x = [ 0.06  0.13 -0.10 -0.08]
x[-4]	0.06
x[-2]	-0.10
x[-3]	0.13

X =
 26  -26  -27  -21  -30
 49  -16   12  -18  -26
 38    5    6   -1  -39
-13   36   30   15  -40
-36  -15   11  -13   48
-16  -19   32  -26  -10
-31   -4  -22    2   26
-45   17  -12    9  -22
-26  -27  -20  -11   34
-10   46    1  -16  -13
 27  -18    6  -27  -18
 -6  -41  -27  -47   -8
-43    6  -27  -13   16
X[0][-5] => 26
X[-9][-2] => -13
X[5] => [-16, -19, 32, -26, -10]
X[-12][-2] => -18
X[7][-2] => 9
X[3][2] => 30
X[4][1] => -15
X[5][-3] => 32
X[3] => [-13, 36, 30, 15, -40]
X[1][2] => 12
X[-12][-5] => 49
X[-5][1] => -27
X[:, 1] => [-26, -16, 5, 36, -15, -19, -4, 17, -27, 46, -18, -41, 6]
X[:, -1] => [-30, -26, -39, -40, 48, -10, 26, -22, 34, -13, -18, -8, 16]
X[:, -2] => [-21, -18, -1, 15, -13, -26, 2, 9, -11, -16, -27, -47, -13]
X[1] => [49, -16, 12, -18, -26]
X[:, 0] => [26, 49, 38, -13, -36, -16, -31, -45, -26, -10, 27, -6, -43]
X[-3][-4] => -18
X[2][-3] => 6
X[2][0] => 38
X[4] => [-36, -15, 11, -13, 48]
X[:, 2] => [-27, 12, 6, 30, 11, 32, -22, -12, -20, 1, 6, -27, -27]
X[2][1] => 5
X[0] => [26, -26, -27, -21, -30]
X[8][-3] => -20

m = [1.739, 2.132, 0.064, -0.835, -0.228, 1.043, 1.855, 0.952, -0.190, -0.681, 1.508, -2.248]
m[0] -> 1.739
m[9] -> -0.681
m[7] -> 0.952
m[10] -> 1.508
m[11] -> -2.248
m[1] -> 2.132
m[6] -> 1.855
m[3] -> -0.835
m[2] -> 0.064

a =
+5.12	+2.68	-2.90	-0.95	-3.53	+4.88	+1.92	-0.39
+4.49	+0.78	-0.03	+0.15	-5.36	+3.79	+1.37	+2.46
-4.95	-2.75	+0.55	+3.62	+1.00	-0.06	-2.51	-0.29
+3.13	-2.91	+3.49	+0.75	-0.62	+1.95	+1.81	+0.31
-3.52	-0.83	+2.97	+3.99	+0.79	+0.15	-3.78	-2.68
-1.90	+1.65	-3.07	+0.25	+1.95	-0.16	-1.34	-1.46
-1.76	+0.06	+0.43	+0.56	+2.15	-2.48	+1.12	-2.35
-0.79	+3.63	-4.13	-0.12	-0.82	-0.23	-3.27	-0.07
+1.15	+3.19	+0.82	-0.36	+0.83	-0.48	-0.05	-3.14
a[0, 0] => +5.12
a[6, 1] => +0.06
a[2, 0] => -4.95
a[1, 4] => -5.36
a[3, 3] => +0.75
a[0, 7] => -0.39
a[4, 3] => +3.99
a[0] => [+5.12, +2.68, -2.90, -0.95, -3.53, +4.88, +1.92, -0.39]
a[6, 0] => -1.76
a[5, 4] => +1.95
a[1, 1] => +0.78
a[3, 6] => +1.81
a[:, 0] => [+5.12, +4.49, -4.95, +3.13, -3.52, -1.90, -1.76, -0.79, +1.15]
a[1, 3] => +0.15
a[1] => [+4.49, +0.78, -0.03, +0.15, -5.36, +3.79, +1.37, +2.46]
a[:, 1] => [+2.68, +0.78, -2.75, -2.91, -0.83, +1.65, +0.06, +3.63, +3.19]
a[8, 3] => -0.36
a[0, 4] => -3.53
a[2, 6] => -2.51
a[3, 0] => +3.13
a[5, 3] => +0.25
a[4, 4] => +0.79
a[2, 4] => +1.00
a[:, 5] => [+4.88, +3.79, -0.06, +1.95, +0.15, -0.16, -2.48, -0.23, -0.48]
a[5, 2] => -3.07
a[:, 7] => [-0.39, +2.46, -0.29, +0.31, -2.68, -1.46, -2.35, -0.07, -3.14]
a[8] => [+1.15, +3.19, +0.82, -0.36, +0.83, -0.48, -0.05, -3.14]
a[6, 3] => +0.56
a[5, 6] => -1.34
a[:, 4] => [-3.53, -5.36, +1.00, -0.62, +0.79, +1.95, +2.15, -0.82, +0.83]
a[4] => [-3.52, -0.83, +2.97, +3.99, +0.79, +0.15, -3.78, -2.68]
a[4, 7] => -2.68
a[5] => [-1.90, +1.65, -3.07, +0.25, +1.95, -0.16, -1.34, -1.46]
